(in the rows, 128 means zero)
A single turn carries every row of the set below to another of its rows. Some are shown first; where does it send the rows asked next?
beza: [141 103 145 111 114 105 174 126 146 127 110 120  84 120 104 126 146 104
 136  97 134 141 148 117 152 114 126 133 107 119 119 133 118]
Pegi: [150  95 115 105 130 122 130 116 146 107 147 139 101 132  97  99 103 106
 132 113 142 136 130  86 147 110 103 126 130 122 122 161 122]
Buri: [133  97 150 111 139 116 142 144 163 135  97 162 100 136 131 123 100  98
 160  98 126 122 139 106 119  91 125 111 143 111 129 143 154]
fibon: [144 102 146 117 108  84 126 125 145 123 128 160  99 117 102 111 146  95
 130 136 151 127 143 117 155  85  89 123 136 110 112 147 122]
vis: [146 108 135  80 136 114 146 138 154 120 111 149 125 119 119 123 108  91
 150  81 143 105 145 123 116 104 104 119 116 118 121 126 117]
viv: [153  98 119 109 135 120 122 125 136 101 142 146 113 128  97 103 109 104
 133 115 145 132 141  89 152 111  94 127 141 117 118 158 117]
Mizus: [126  92 145 106 140  79 132 141 124 153 110 160  97 116 135 130 119  94
 170 113 113 128 138 129 125 119 112 104 108 114 102 134 149]
Reroz: [161  96 129  96 122  93 162 107 138 115  88 148 131 112 129 124 134 102
 120 121 131 148 149 116 139 133 113 126 140 114  93 141 159]
ked: [122 109 155 101 124  91 141 160 163 121  99 158 100 127 132 118 102 120
 151 103 137 126 148 111 123 104 113 119 137 106 122 159 149]
fivus: [158  88 146  96 141 112 151 122 130 111  93 133 108 100 123 109 120  96
 127 118 124 153 145 118 112 147 124 129 157 137 103 151 135]
guris: [154 109 131 111 142 111 119 136 131 106 134 157 117 129  98 109 127 102
 137 122 141 113 159 104 160 112  96 122 144 104 108 149 110]
getul: [137 100 141  94 143  93 153 116 134 133 137 128  97 131 125 118  96  97
 149 108 126 124 124 103 122 121 118 110  90 122 110 131 145]
nole: [153  97 130  89 147 110 143 126 130 120  89 147 119 100 120 104 125  98
 132 129 127 142 147 105 111 155 119 129 151 144 114 156 127]
kifib: [125  87 132 114 123  96 150 139 134 143 111 158  81 103 108  90 138  87
 163 114 132 146 130 120 134 110 112 135 160 118 144 154 114]
keza: [132  86 134 118 127  95 153 141 133 146 110 158  77  97 104  93 140  91
 167 120 129 148 134 115 137 108 112 132 153 128 145 154 115]
vuz: [164  92 101 112 121  87 159 123 119 143 122 153 102 130 111 130 118 101
 136 124 118 160 163 105 127 120 114 119  98 110 106 168 129]
depi: [137 107 119  91 138 106 139 143 151 122 120 150 121 114 118 134 113  98
 144  94 148 104 132 118 112 108  99 108 112 112 120 127 114]
befu: [146 100 147 115 142 117 154 130 154 140 106 154 107 139 139 124 104  88
 168  97 119 127 142 101 119  91 124 114 137 114 124 133 162]
gabim: [161 101 123  97 113 103 141 107 148 119  85 155 130 122 132 123 133 106
 124 124 124 154 148 109 139 123 112 124 139 127  90 160 156]
veg: [158 107 161 120 132 114 162 134 140 131 106 132 100 118 100 125 161  84
 147 123 134 120 165 117 122 104 121 123 126 115 119 119 120]
dup: [169  83 102 115 138 114 146 107 118 155 118 169 114 137 116 116 127  73
 150 135 124 145 148  98 124  98 108 111 120 120 116 141 139]
bitu: [156  92 123 131 100  84 150 135 130 148  98 141  85 121  98 132 125  88
 141 135 149 143 156  98 122 122 106 122 117 133 109 164 124]
buru: [145  83 137 105 112 122 151 129 141 123 104 180  95 113 114  78 107  84
 152 111 105 128 167 120 136 123 111 135 134 126 135 159 138]
tiduz: [152  80 135 100 109 120 150 127 148 125 104 177  99 127 109  82 113  87
 154 109 111 118 171 128 132 127 102 137 126 124 134 150 127]
Mikiz: [140 123 140 115 133 120 171 129 144 135 111 121  86 112 108 120 139  82
 138 135 138 151 135 114 138  89 131 125 131 125 118 131 144]
fus: [151  83 145 100 146  96 142 115 123 109 105 136 131 116 126 101 152 110
 126 107 114 143 130 105 142 123 117 115 155 119 107 138 132]
retu: [133  94 139 101 134  89 148 124 134 144 131 147  88 131 124 124 103 100
 159 114 122 126 121 115 116 124 122 106  91 116 105 135 154]
bim: [146  83 121 129 104  86 154 129 128 148  94 142  82 125 105 129 125  85
 149 131 151 146 160  95 115 127 103 120 119 128 107 164 127]
Bitar: [138  98 142 114 109  81 122 118 145 121 127 151 104 120  97 112 144  87
 130 135 153 127 143 117 147  88  88 119 134 102 108 151 127]
duna: [152  83 142 104 147  90 132 108 135 116 121 151 124 117 131 103 153 116
 131 115 104 145 132 108 144 137 110 125 148 118 111 145 130]
vub: [172  83 102 113 131 103 150 112 106 150 121 169 117 133 114 120 123  83
 145 132 120 155 155  98 121 108 106 114 107 117 109 150 135]
vef: [134 111 118 104 142  92 131 145 137 132 127 145 112  93 130 144 113  99
 141 103 154 119 128  96 108 109 113 107 123 111 112 145 123]
mobe: [133  98 130 109 126 125 155 135 135 127 108 173  85  93 121  83 117  81
 158 120 105 137 159 112 134 107 126 121 147 130 126 168 140]

retu turns into depi
tiduz turns into dup
Now these:
nole turns into gabim
buru turns into vub
Bitar turns into kifib
bitu turns into fibon
vef turns into ked
veg turns into Mikiz
Reroz turns into fus
befu turns into getul
mobe turns into vuz

A single turn carries every row of the set below to another of its rows. Some are shown first; where does it send the rows asked next?
letu: [ 85 109 140 113 141 145 155 125 123 110 135 140 118 150 108 134 148 137
 130 107 111]
vola: [ 83 122 153 121 135 149 163 114 111 137 165 153 121 122 112 152 123 119
 110 129 116]
sol: [121 120 132 146 103 152 148 119 133 140 141 143 139 129 127 122 156 110
 118 137 114]
tomu: [110 138 153 112 124 152 150 119 137 167 113 177 140 104 132 137 144 117
 127 132 136]
Pames: [108 112 179 102 143 150 159 117 110 140 149 165 133 131 114 142 120 124
 107 122 112]
tenof: [123 126 120 128 162 153 144 104 120 129 145 165 153 120 135 147 123 151
 136  99 129]
dum: [107 124 160 126 139 138 144 112 104  95 138 162 136 137 145 155 129 112
 110 125 112]
Mobol: [129 128 121 124 151 144 159 117 128 134 134 136 156 133 122 163 122 146
 133 111 134]
minid: [ 98 118 153  95 130 136 169 109 119 111 147 150 125 127 133 126 154 153
 106 135 127]
nefub: [ 98 139 145 121 134 126 181 115 117 107 128 150 127 129 139 162 131 122
 119 126 126]
lok: [121 120 130 146 108 154 138 115 143 139 137 137 122 124 125 123 155 117
 116 137 115]
Bof: [133 148 150 110 128 143 146 112 114 146 116 166 151  98 138 126 153 134
 123 140 115]
Dege: [108 109 114 104 139 159 128 101 145 124 128 150 145 136 143 161 128 139
 126 113 129]
fid: [135 150 151 109 122 141 149 120 120 151 114 158 139  98 132 129 142 142
 131 142 114]
kis: [107 117 146 137 113 156 133 118 142 154 132 175 142 123 126 122 139 102
 120 127 133]
lete: [120 118 135 146 102 148 135 113 139 140 136 138 124 126 125 124 151 118
 117 140 108]
gifo: [105 128 115 116 139 160 145 136 135 124 142 134 135 117 132 146 138 129
 145  91 107]
tonub: [114 107 134 101 140 139 132 145 121 123 125 138 157 115 142 145 141 148
 144 110 130]
Keko: [ 74 108 149 117 156 145 133 120 116 118 132 162 125 135 107 136 139 135
 127 104 126]
ven: [117 120 136 127 159 159 127 136 131 125 137 148 147 120 124 138 133 127
 132  82 121]
pafab: [140 139 134 127 115 142 135 106 128 130 123 139 136 108 128 117 147 136
 114 141 100]
numan: [ 80 123 142 121 129 139 152 101 112 110 164 157 126 118 122 130 137 137
 104 133 124]
zop: [ 99 112 152  98 151 132 151 121  93 121 127 151 137 125 113 140 135 150
 139 115  99]
bug: [102 100 149 121 144 137 162  94 126 122 126 157 122 126 143 165 129 108
 107 118 114]
Rarar: [134 135 128 131 117 138 148  99 124 135 126 140 145 102 129 122 154 126
 111 142 104]
Dusak: [112 132 153 121 125 147 140 120 134 171 116 177 135  97 127 131 132 127
 131 131 137]
beted: [110 108 167  86 143 136 169 101 127 131 129 155 129 124 120 133 133 142
  97 125 122]
Vil: [ 77 112 148 104 160 136 150 118 106 137 122 155 125 119 108 157 137 141
 135 113 121]
Rez: [129 117 132 111 137 151 130 124 127 115 135 143 162 151 134 155 122 143
 130 119 131]
fada: [ 98 106 134 105 144 130 153 106 116 110 125 137 128 131 104 132 131 145
 124 109  95]
dolog: [110 134 158 123 125 148 141 118 137 170 115 182 128 104 130 129 140 128
 130 128 133]
dar: [130 151 155 117 127 136 148 116 120 154 112 162 136  97 132 127 147 144
 129 140 119]
fimal: [108 114 150 141 110 158 131 122 145 157 134 170 123 127 128 122 142 112
 125 128 126]
Sigo: [104 115 110 106 134 141 126 120 131 115 129 140 149 102 138 139 126 141
 138 100 112]
tomi: [136 140 139 133 115 133 138 107 122 134 124 139 136 106 126 121 148 138
 116 147 102]
Pimap: [110 103 161 117 138 138 179 118 113 120 135 172 127 136 158 147 141 124
 128 114 122]
vunad: [110 120 119 110 147 168 146 115 128 132 145 161 138 130 153 159 143 146
 146 107 127]
pokik: [113 110 134 115 159 143 138 135 137 138 117 133 148 111 123 154 137 134
 129  95 139]
Las: [109 115 149 144 115 158 129 127 140 157 137 172 128 122 129 122 145 114
 127 129 136]
tes: [102 121 149 123 144 120 170  98 119 106 125 178 137 120 142 133 120 130
 113 111 130]

fid turns into lok
tomi turns into fimal
Now these:
numan turns into Pames
vunad turns into Mobol
Sigo turns into ven
bug turns into tes
Keko turns into zop
Rarar turns into kis

A single turn carries every row of the set below to another of its rows. Some are shown first; where does it send the rows asked next?
migu: [114 122 121 146 141 148 135 118 141 106 134 150 131 121 134 146 118 152
 122 129 107 127 105 122 149 108 129 140 107  88]
Seku: [139 125 110 114 137 133 138 129 163 141 136  90 133 106 134 147 124 122
 155 123 128 118 104  98 126 141 140 109 129 129]
bago: [120 126 127 144 134 151 144 132 139 108 125 141 133 106 133 139 114 151
 127 122 103 131 110 138 144 122 132 149 109  85]
femu: [122 133 121 108 133  91 132 135 150 127 136 131 116 125 139 117 111 131
 102 142 113 112 107 129 126 123 126  92 150 134]
Nidof: [106 133 112 132 138  99 133 141 135 119 151 138 123 108 157 150 124 148
 136 122 116 144  69 111 128 134 118 111 119  96]
lon: [125 134 108 116 127 106 150 120 134 137 136 126 107 130 115 115 135 136
 110 123 122 118 102 125 126 136 129 102 162 126]
Vez: [144 123 122 118 140 114 131 126 157 150 128 109 123 115 116 152 106 130
 152 111 137 108 103 114 120 161 136 118 134 121]
zelur: [118 126 110 152 148 113 113 141 147 120 149 152 118 113 154 153 118 147
 147 131 117 132  98 103 119 156 115 118 110 102]
fefim: [119 122 111 121 110 157 117 116 164 130 133 135 116  99 132 148  89 126
 130 126 105 114 107 144 135 151 150 120 105 130]
netez: [101 137  96 130 149 109 125 141 129 113 153 141 114 106 138 144 144 146
 134 136  89 140  93 112 124 140 120 109 117 108]
nubu: [114 123 139 150 130 148 137 123 133 110 133 143 138 117 137 141 123 149
 127 117 106 136 118 128 144 121 139 145 120  86]
Tatin: [105 143 114 130 148  98 118 144 154 118 147 141 119 118 146 134 129 161
 123 117 111 146  80 116 128 139 110 128 112 102]
gimi: [129 141 110 114 124 118 140 132 167 125 143  94 117 105 143 156 129 141
 164 129 136 121  98 110 128 153 134 114 127 121]
nabiz: [130 114 113 121 101 150 125 118 157 126 149 127 127 107 129 154  90 119
 128 130  94 119 104 137 135 149 152 113 102 115]
Gat: [109 130  97 140 147 115 126 142 134 124 158 141 123  96 146 142 132 154
 138 112 107 151  83 107 126 141 113 125 113 107]
zon: [119 128 110 118 102 150 121 122 163 126 143 126 129 100 120 160  84 120
 134 122 120 124 112 135 137 142 143 106 100 120]
bape: [137 112 115 125 108 107 105 127 144 109 148 128 125 123 111 112 104 137
 137 128 111 135 127 141 158 124 131 139 134 129]
vuro: [134 121 118 116 148 104 123 126 118 135 130 159 109 122 123 124 120 131
 115 141 110 117 115 116 127 133 116 109 154 124]
Pebu: [137 133 108 102 135 119 126 118 158 144 141  95 137 118 129 146 127 126
 142 120 137 131  84 109 129 147 138  98 123 117]
Kive: [134 109 109 134 116 110 105 126 154 117 136 140 115 119 113 116 108 144
 135 128 115 134 131 150 143 111 142 139 131 138]
saze: [129 144 128 107 146 129 125 130 171 149 131 101 135 104 132 153 128 143
 140 118 125 120  94 110 130 143 148 100 119 121]
Nika: [135 116 113 140 111 113 114 143 143 109 141 133 123 125 108 109 104 143
 134 126 113 130 130 149 153 118 135 132 126 134]
dez: [137 113 121 120 119 119 112 132 136 110 146 131 119 128 109 107 105 135
 137 119 123 127 120 153 144 108 129 131 130 135]
Memuv: [115 128 129 156 140 148 135 124 148 114 119 141 129 118 137 147 123 144
 123 123 105 134 122 144 139 120 124 149 113  97]
Venin: [135 121 105 117  99 159 123 123 163 129 138 133 125 105 124 143  94 127
 126 135 108 123 111 134 137 147 155 116  98 121]
Fip: [114 136 117 114 141  95 132 133 121 121 138 130 124 136 133 121 123 128
 113 135 118 119 104 108 142 125 128  95 154 137]
zisa: [117 126 104 122 124 104 144 135 129 129 141 137 116 127 131 116 115 124
 104 134 116 113 107 116 133 128 113 112 163 136]

vuro turns into Vez
nabiz turns into nubu
fefim turns into Memuv
Now these:
Venin turns into bago
Seku turns into Gat
Pebu turns into Nidof
migu turns into dez
netez turns into lon
Tatin turns into femu

A single turn carries every row of the set below to another of its rows. Some are shown first; where does it send the rows asked next?
Disa: [148 138 124 108 131 137 122 106 120 125 126 124 117 128 108 111 111 105
 115 113 127 130 157 115 143 124 136 122]
luraf: [125 135 115 124 116 122 129 141 128 128  99 126 147 128 140 130 138 151
 121 154 145 116 101 139 142 138 116 125]
mafa: [126 127 152 120 129 125 143 113 130 105 137 133 122 100 127 142 109 137
 135 124 125 112 139 128 106 131 103 142]
ves: [133 141 106 123 115 123 126 146 114 116 103 124 143 130 138 130 121 147
 120 153 145 132 108 132 138 140 106 128]
Kisel: [114 125 141 150 111 132 132 134 147 136 165 130 138 122 138 132 128 106
 152 117 114 141 117 130 119 109 126 123]
Nul: [152 125 127 100 142 137 129 100 131 133 116 127 110 139 112 120 122 111
 114 123 124 126 154 128 135 127 139 120]
rel: [120 122 130 123 121 139 120 120 130  91 130 124 132 103 147 144 125 145
 123 113 122 101 120 116 111 127 120 112]
Nuvu: [157 122 123 112 138 139 112 103 129 129 136 126 112 137 107 130 117 111
 111 115 125 128 153 122 138 124 131 133]
kerum: [111 123 139 137 111 137 128 134 149 140 161 131 137 124 147 129 145 115
 162 124 123 138 110 132 112 113 129 125]
Kob: [119 142 101 136 112 125 135 149 119 127 103 128 137 128 145 139 136 138
 122 163 137 118 111 141 134 138 118 122]
lel: [112 137 127 147 110 133 135 134 150 145 155 127 136 112 140 127 137 112
 161 123 110 138 113 132 112 111 123 123]
Fito: [118 140 108 130 108 121 128 138 112 115 103 127 138 133 144 124 126 147
 135 162 143 116 106 144 137 129 126 122]
sot: [127 140 113 135 108 122 131 143 115 120  98 132 143 134 139 128 136 145
 122 157 152 130 115 139 137 134 114 128]
Kar: [149 128 132 102 122 136 121 108 130 127 122 128 113 141  96 113 108 114
 116 121 132 116 156 134 130 126 135 133]
Selo: [151 132 117 111 129 142 127 101 132 128 137 126 120 134 106 115 127 100
 115 116 124 120 163 122 140 121 135 129]
Muv: [114 128 128 136 123 133 132 136 142 133 165 120 134 126 143 133 139 121
 161 114 103 142 108 138 113 111 119 124]
sofe: [153 124 122 115 137 128 115 101 128 129 126 126 116 135 101 117 125 107
 115 120 119 116 160 130 135 125 133 131]
Mubo: [114 135 133 134 111 135 127 136 146 135 153 125 135 124 141 126 145 110
 158 111 104 140 110 138 105 111 130 120]
zuz: [141 131 143 109 113 131 145 118 117 100 135 127 107 116 156 134 122 144
 125 135 133 108 132 116 124 105 118 125]
sefe: [125 146 108 136 117 110 135 146 112 118 115 127 150 127 138 126 129 145
 124 147 142 114 108 133 148 146 119 125]
tuti: [109 129 140 146 118 143 122 127 159 127 155 126 130 129 137 133 138 113
 163 112 115 131 120 142 109 120 133 119]
guga: [108 120 140 128 116 141 134 125 154 135 153 128 139 123 136 136 139 105
 155 122 106 141 111 146 112 109 121 121]
Teb: [145 122 123  96 128 136 115 104 130 127 130 120 115 129 103 118 120  98
 118 116 128 124 156 125 131 127 137 121]
Votub: [147 117 120 106 125 144 119 108 128 129 125 112 107 132  97 112 116 104
 116 120 117 127 148 124 136 121 128 122]
gedam: [122 125 141 142 111 141 133 139 154 136 158 119 133 131 140 134 141 109
 156 123 116 138 102 133 111 121 130 134]
nuge: [113 129 134 138 118 150 130 135 159 145 154 129 132 124 139 126 140 109
 154 118 101 134 126 131 107 114 122 125]
nov: [145 130 116  99 131 144 127 110 123 132 119 123 119 135 102 121 125 108
 108 126 125 115 160 127 136 122 135 140]
loma: [125 139 104 133 122 130 135 132 107 119 105 130 137 134 132 126 135 150
 130 156 139 125 109 139 144 153 116 128]
gar: [128 140  99 135 111 118 139 143 114 123 101 130 147 129 131 130 128 141
 113 152 148 120 116 131 134 143 124 124]
luse: [124 134 106 125 119 112 133 139 112 123 105 132 138 130 134 123 131 148
 127 160 149 119 117 139 140 149 114 121]

gar turns into lel
guga turns into Nul
Now these:
luse turns into kerum
ves turns into Muv
rel turns into mafa
Kisel turns into Disa
gedam turns into Votub
nov turns into Kob
Mubo turns into sofe
Kar turns into Fito

